M: rows in 3 groups, each row roughly a mix of its group's directions:
M (102 x 10):
[[ -5.6   3.3  -3.3  -1.3   3.1  35.5  16.2 -19.6  28.5  27.9]
 [  1.3  -8.8 -16.4  40.5  21.0  19.7  -9.3 -17.8  15.7  -9.6]
 [ 12.7  11.9  30.6   1.9  36.8   9.6  16.1 -21.9   0.1  11.6]
 [-21.9  -5.5  11.9 -17.5 -15.4 -15.4 -13.2  13.2  34.8  23.8]
 [ -1.8   6.3 -21.7  29.9  -5.4   6.0 -11.5  20.7 -11.7 -37.3]
 [ -8.1   0.2  15.3   7.4 -38.2  20.7   6.6  -2.4   5.2  35.2]
 [ -8.0   5.0   5.3  -1.4  12.0 -15.3 -47.4  12.2 -25.7   1.2]
 [ -3.1  36.2  -1.4  -0.4  33.6  15.3  -6.4 -21.7   7.8 -17.5]
 [ 13.8  28.9   1.1  -9.6  17.3  25.6  23.7  -3.6 -21.2 -21.6]
 [-13.2   3.9 -12.0  33.5  -3.2 -36.4 -10.5  23.1  -6.4  -9.1]
 [  9.5   7.8 -39.1  14.9 -11.9 -27.1 -20.3  13.6  12.4   5.6]
 [ 16.5  10.2   5.0   6.0 -11.5  29.9  24.0  -0.1  -4.3  38.7]
 [ 19.7 -23.2   2.4  18.7 -23.9  -0.4  18.8  10.7  30.4  17.8]
 [  3.9   3.5   2.3 -15.7 -28.4 -17.5  -7.9  25.1   4.6  38.2]
 [  8.8  -3.8  -2.3  11.2 -18.8 -12.0 -22.1  34.2 -33.7   6.9]
 [-10.5  29.1  20.1 -17.1  25.2  -7.8   7.5 -26.9  -4.6 -20.2]
 [  6.0 -17.9   3.8   2.8 -19.4  24.9  28.5   0.5 -33.2  16.4]
 [-12.1 -19.9   3.3  38.1 -20.9 -19.2  13.0  21.0  11.5  -0.9]
 [ -0.5 -25.4 -13.0  14.0   6.7 -14.2   3.5 -30.5  35.8   9.0]
 [ 11.0 -21.0  14.4 -10.2 -20.5   4.2   4.0   9.2 -27.1  37.6]
 [  6.5  -3.8   3.8 -11.3  23.3 -10.7  -3.3 -25.8  -5.8 -44.6]
 [  6.5  -3.4  13.3  -9.6 -12.0 -33.3  -8.1  25.2 -35.1   7.2]
 [ -2.3  23.3  23.3 -14.7 -21.9  16.5  -9.3  12.4 -35.2   3.9]
 [ 12.8 -20.1  16.4  19.4   2.5  -3.2  11.7  -7.1 -18.6 -42.4]
 [ 27.4  -6.2 -18.2  22.5   8.3  22.9   1.3  35.9  -3.4   6.5]
 [ -0.1  21.7  43.8  -4.9   8.8   5.6   7.0 -25.7 -10.2 -14.9]
 [-16.3  -5.9  -3.9  32.3 -31.1  -9.3 -20.7  25.5   3.4   7.5]
 [-30.1  18.5   5.5 -21.3 -14.5  -0.3   7.4 -26.8   7.4 -28.0]
 [ 30.8 -15.0   7.1 -23.8 -18.3  -0.2  19.6   9.5   2.8  30.8]
 [ -0.1  15.9  17.7  31.9  20.4  15.9  -7.9  -9.8 -10.1  32.3]
 [ 32.1  11.7   1.2   3.2  -1.4 -30.0  -2.0  24.9 -19.6  21.9]
 [ -2.9  40.2  33.1   7.2   2.0  15.0   5.3 -17.8  -9.1  11.4]
 [  2.4 -24.4 -15.6 -36.1 -32.9  10.4   4.2   3.7   2.4  13.9]
 [-13.2  -8.9 -14.4   1.1 -22.2  -0.9  14.8   7.9  26.9 -40.0]
 [ 10.4  -9.8   6.0   1.2   8.2 -11.2  31.4 -17.4  37.9  20.2]
 [ 21.7  -5.1  28.1 -32.7   1.4 -22.3   3.2 -18.3   0.0 -18.9]
 [  8.9 -25.0 -16.2  37.0  -9.0 -11.9  -3.8  22.4  20.9   7.0]
 [-19.2 -13.5  -5.3  31.8 -25.0 -14.0 -12.5  22.9   7.9 -20.1]
 [-11.5   5.9  18.7 -23.0   2.7  -5.3  13.7 -43.4 -19.1  -6.3]
 [-13.2  -6.5  -7.0 -32.4 -21.0 -20.3 -21.9   1.5  23.5  19.0]
 [-11.2  25.2  19.1   8.2   4.4 -40.7 -12.7  14.7  -0.4 -17.8]
 [-11.5   2.1 -12.2  23.9 -32.9 -15.4 -17.6  14.2  23.5  18.0]
 [ -2.8  23.8   9.2  29.8  22.4  29.1 -10.6 -16.3   2.7 -16.8]
 [-20.8 -13.6   0.9  18.7 -40.4  -5.7   8.9   3.2 -15.2 -24.7]
 [  5.7  -2.9   1.6  30.9   6.8 -20.2  -8.6  14.8 -41.9   7.8]
 [ 14.9 -18.2 -18.0  18.8   3.4 -18.4   6.3  43.4   5.8   5.2]
 [ 16.6  19.6  24.5 -10.0  32.5   2.8  24.1 -12.3 -20.3   0.4]
 [-15.1  41.9  15.2   4.5  16.1  10.3  -4.0  10.2 -23.7  16.6]
 [-39.1  14.7   3.0 -12.4  -2.0 -18.5 -34.7  -1.8   8.1  -6.0]
 [ 19.5   7.6  31.7 -37.1   9.4  10.1  -6.8  -8.7 -18.3   9.7]
 [-20.8   6.1  -7.3 -28.1 -32.7 -18.7 -11.7 -14.9  20.8   6.0]
 [-16.4  22.8  24.2  10.1  -1.3 -31.7  -9.5  24.1  -2.3 -20.1]
 [ -0.6  44.9   6.8  -2.7  31.3   4.6   1.3   8.4 -11.8  16.8]
 [  8.4 -13.2   0.3 -21.4 -17.6 -10.4  -3.5  23.8 -42.5   6.9]
 [ 22.2 -23.6   2.2  19.9   9.9   4.7   0.6  30.3   6.3  32.1]
 [ -9.3  15.5 -15.5  40.3  26.2 -23.8 -10.1   2.3  -3.1  -1.1]
 [ -4.1  -8.1 -21.0 -13.2 -11.9  51.6   3.9  -2.6  -2.3  -5.2]
 [ 13.9 -27.8   9.6 -23.2 -14.8 -27.2  12.7  16.0 -20.6  12.8]
 [-10.4  38.2  16.6 -12.3  -9.5  28.9   5.7  -1.5 -22.1  10.5]
 [-19.6  13.2  -1.9  20.7  -0.8  31.1   3.8 -26.2  27.5  11.9]
 [  7.1 -21.5 -27.3  -2.0 -13.6  -4.9   0.6  38.1 -13.8  21.2]
 [ 12.8  -7.3   7.7  37.9  29.5 -16.0  -8.4  -0.8 -14.9 -20.7]
 [ -1.3  -1.9 -26.1 -41.7  -9.5  22.2   3.6 -15.5  15.7   7.0]
 [ -5.1   9.6 -24.8  13.8 -17.9 -32.4  -6.1  -4.9  28.5 -19.9]
 [ 19.0  23.3  12.2  -8.2 -11.5  -0.3  42.3   5.7 -21.3  -5.6]
 [-18.3 -31.3   1.2 -16.2 -30.6 -14.3 -17.6  -8.7  19.4  -8.7]
 [  2.2  -1.1  32.4 -20.6 -15.7  -2.6   9.6  25.3  -9.5  31.7]
 [  4.6   8.7  13.6   3.2   1.3 -23.0  -2.0  45.0 -24.6  10.3]
 [-11.8 -17.0  20.6   6.5  -5.8 -44.5  -2.7 -22.1   3.7  11.8]
 [-22.9  -2.6 -34.9  15.9 -29.1 -11.8  -8.9  19.3  10.7   1.9]
 [ 10.4 -16.6 -27.1 -25.3   5.7  23.5   6.5 -20.1 -27.1  -5.3]
 [-22.2  18.1  18.4   8.6   0.4  -9.0 -23.1  29.9 -13.9 -25.0]
 [  5.7  26.9  22.5 -28.0  11.6  24.2  16.3 -14.9 -17.4   0.0]
 [-21.1  24.0  16.5 -11.8  -0.1 -12.4  20.0 -25.6   9.8 -28.7]
 [ -8.4 -15.8  17.0  36.4  -2.1 -27.6  -6.5  27.6   7.2  -1.9]
 [ 16.3 -12.5  -2.8 -17.0  -7.6 -37.1 -15.7 -11.1  -0.7 -32.2]
 [ 17.7 -37.4  -3.2  32.6  10.7  -6.6   1.8  -9.8 -18.5  13.2]
 [  8.0  22.0  24.7 -19.4  29.1 -12.9 -17.2   8.5 -19.7  16.0]
 [  5.4 -18.0 -13.6  20.9  12.2  12.4  13.3   2.7  45.5   5.0]
 [ 17.3  10.3 -26.8  -0.4   3.1  21.2   8.3  21.2  37.9   5.0]
 [-14.3  36.6  -5.0  16.5 -14.2  -1.0 -15.8  15.9  -8.3  30.8]
 [ -0.4 -19.9 -24.6 -20.8   5.9 -25.7 -12.1  35.5  -0.8   4.4]
 [ -1.4  -2.6 -14.0 -48.2 -22.6  15.7  15.6  -3.7   2.6  -2.6]
 [  0.4  20.0   1.9 -49.6  -5.5  15.9   9.9  -8.3  -2.4 -15.6]
 [  4.3 -18.9  -4.0 -28.6 -26.0  36.1   9.9  -9.2  11.8  -7.3]
 [-15.4  -1.8 -24.8   3.4 -17.2  16.5   6.9  -2.1  28.2 -35.7]
 [  8.0  -3.5  25.7 -44.1  -7.6   8.1  19.9  -6.9  17.6  -1.1]
 [ 16.2 -27.3 -15.8 -37.5 -17.3 -21.7  -8.0   4.5  -6.3   0.3]
 [-17.1  10.3   0.9  17.0 -25.0 -17.9  -9.7  14.4 -21.5 -34.1]
 [  0.2  -4.0  -9.1  -0.2 -23.5  30.1  12.5   0.9   5.8  42.6]
 [-17.3   6.0 -26.0  17.2   6.3   0.8 -10.1   1.1  44.3  12.2]
 [-16.4 -12.2 -24.9  20.8 -15.6   1.0  -8.2   4.1  39.0 -15.7]
 [ -4.1 -18.6 -23.1 -30.9 -31.8  17.3  15.5  -0.8   7.7  10.2]
 [ -7.1 -19.7  12.2  24.2 -23.3  -7.9  -2.9  41.4   2.1   7.7]
 [  8.3 -18.9   9.1  24.0  25.2 -20.2 -12.3  -6.5  33.3  11.3]
 [  5.5  -6.4  -9.1  22.1  17.3   9.2  26.1 -11.6 -29.1  29.6]
 [ -4.7  -8.1  -3.5 -15.8  18.5  16.5  12.9 -36.3  32.1   8.9]
 [  4.2  10.0  28.6 -35.1 -17.4   3.0   1.5  -7.9 -25.4  19.3]
 [  7.1  -2.9   0.9  20.6  26.4  13.3  14.3 -26.6  11.2 -34.1]
 [ 27.8 -39.7   5.7 -19.1  13.0 -18.5  -2.3  -5.7   7.9 -14.1]
 [  8.8 -30.2 -18.6  17.1 -11.6 -17.6   0.7  -7.0  30.7  22.3]
 [ 24.3  -8.7  -3.7 -17.6  25.7  -1.5  11.2 -13.4 -32.8 -23.0]]

which group is each row in? (one row of each group first):
[ 16.6 -21.4  -9.6  -1.3 -21.0  24.4  22.2  -8.6  18.6  28.0] | Q
[ -5.3  -9.1 -11.5 -31.0 -39.3 -12.1  -9.9  22.3  -5.9  -6.3] | P
[ 10.6   0.3   1.2  18.2  12.7 -22.9  13.9  11.7  44.7  10.1] | X

[-30.2  20.2  -9.7  -4.2  21.5   4.5 -23.1 -22.3  -8.5 -23.2] | Q
[ -4.9  13.9  -4.6  -9.9  13.4  34.2  13.4   9.4 -23.8  32.3] | Q
[ 20.5 -16.5 -30.5 -20.7  -6.1 -23.3 -10.8  13.5 -23.8  -7.9] | Q
[ -5.5 -13.5 -29.6  33.2   1.3  23.4   3.5 -11.3  12.4 -22.9] | P
[ 10.0  19.3  -0.2 -17.8  -3.2 -36.4  17.5 -31.4  11.0   4.9] | X
[ -4.7   2.5  16.2 -32.1 -12.4 -19.1  36.0   8.4  13.6 -12.9] | P
[  4.5   5.3 -21.2  -2.6  36.5  -2.9 -10.0 -22.9  27.5 -18.2] | P
[  7.0   1.0  30.4  -8.3  -2.6  44.4  11.6 -18.0   8.7   2.2] | P
[-10.7  25.0  -0.3   3.5   6.7  14.1 -10.9  -8.4   2.5  48.7] | P
[ -1.1  13.9  35.2 -36.6  -8.9 -16.8  -9.9 -11.3 -14.2  -0.2] | Q
[  0.6 -35.7 -16.9   1.4  -4.2 -28.4 -10.1  21.8   6.2 -23.6] | Q
